[[128 133 141 137 135 139]
 [137 126 138 136 125 122]
 [138 129 133 132 124 121]
 [135 139 134 125 138 130]
 [127 131 132 141 134 149]
 [133 122 116 139 131 143]
 [135 132 131 124 128 122]
 [123 128 119 122 126 131]
 [119 122 123 126 126 130]]
|
[[139 122 121 130 149 143 122 131 130]
 [135 125 124 138 134 131 128 126 126]
 [137 136 132 125 141 139 124 122 126]
 [141 138 133 134 132 116 131 119 123]
 [133 126 129 139 131 122 132 128 122]
 [128 137 138 135 127 133 135 123 119]]

[[130 108 108 114 120 132]
 [126 128 118 127 148 122]
 [129 134 121 134 150 137]
 [127 141 122 138 146 150]
 [140 123 133 130 136 135]
 [116 145 117 131 141 140]
 [121 138 113 134 126 131]]
|
[[132 122 137 150 135 140 131]
 [120 148 150 146 136 141 126]
 [114 127 134 138 130 131 134]
 [108 118 121 122 133 117 113]
 [108 128 134 141 123 145 138]
 [130 126 129 127 140 116 121]]

[[130 132 130 128 129 132 124 128 131]
 [149 111 137 141 113 111 129 127 138]
 [120 133 111 128 143 129 139 147 116]
 [134 123 141 133 125 126 139 122 135]
 [134 124 131 133 127 124 134 130 131]
 [140 120 130 136 122 118 130 132 132]
 [136 137 130 131 128 135 114 132 134]
 [124 142 125 126 138 141 123 134 128]
 [132 124 140 132 127 127 140 123 134]
 [136 121 138 135 125 123 140 126 134]]
|
[[131 138 116 135 131 132 134 128 134 134]
 [128 127 147 122 130 132 132 134 123 126]
 [124 129 139 139 134 130 114 123 140 140]
 [132 111 129 126 124 118 135 141 127 123]
 [129 113 143 125 127 122 128 138 127 125]
 [128 141 128 133 133 136 131 126 132 135]
 [130 137 111 141 131 130 130 125 140 138]
 [132 111 133 123 124 120 137 142 124 121]
 [130 149 120 134 134 140 136 124 132 136]]

[[139 114 116 128 148 113 103 133]
 [147 126 116 108 116 107 107 127]
 [113 142 130 146 123 143 113 119]
 [112 126 140 108 110 133 139 126]
 [141 152 107 103 112 122 138 131]
 [126 134 120 123 141 126 130 121]
 [152 133 123 116 116 149 147 112]
 [112 131 140 132 115 109 123 108]
 [116 108 136 146 130 151 131 141]
 [122 143 128 112 107 107 146 114]
 [109 128 110 153 113 108 112 124]]
|
[[133 127 119 126 131 121 112 108 141 114 124]
 [103 107 113 139 138 130 147 123 131 146 112]
 [113 107 143 133 122 126 149 109 151 107 108]
 [148 116 123 110 112 141 116 115 130 107 113]
 [128 108 146 108 103 123 116 132 146 112 153]
 [116 116 130 140 107 120 123 140 136 128 110]
 [114 126 142 126 152 134 133 131 108 143 128]
 [139 147 113 112 141 126 152 112 116 122 109]]

[[125 131 120 125 122 118 132 125 133 124]
 [126 130 121 126 122 120 131 126 132 125]
 [143 116 138 131 122 140 121 141 106 131]
 [139 119 134 130 122 135 123 138 111 130]
 [120 135 114 124 122 112 135 120 142 122]
 [128 129 122 126 122 121 130 127 129 125]
 [133 124 128 128 122 128 127 132 121 127]]
|
[[124 125 131 130 122 125 127]
 [133 132 106 111 142 129 121]
 [125 126 141 138 120 127 132]
 [132 131 121 123 135 130 127]
 [118 120 140 135 112 121 128]
 [122 122 122 122 122 122 122]
 [125 126 131 130 124 126 128]
 [120 121 138 134 114 122 128]
 [131 130 116 119 135 129 124]
 [125 126 143 139 120 128 133]]

[[129 128 135 136 118 113]
 [118 135 129 119 124 145]
 [136 120 137 123 121 109]
 [136 129 117 130 135 124]
 [138 125 118 149 122 127]
 [109 138 118 142 119 137]]
|
[[113 145 109 124 127 137]
 [118 124 121 135 122 119]
 [136 119 123 130 149 142]
 [135 129 137 117 118 118]
 [128 135 120 129 125 138]
 [129 118 136 136 138 109]]
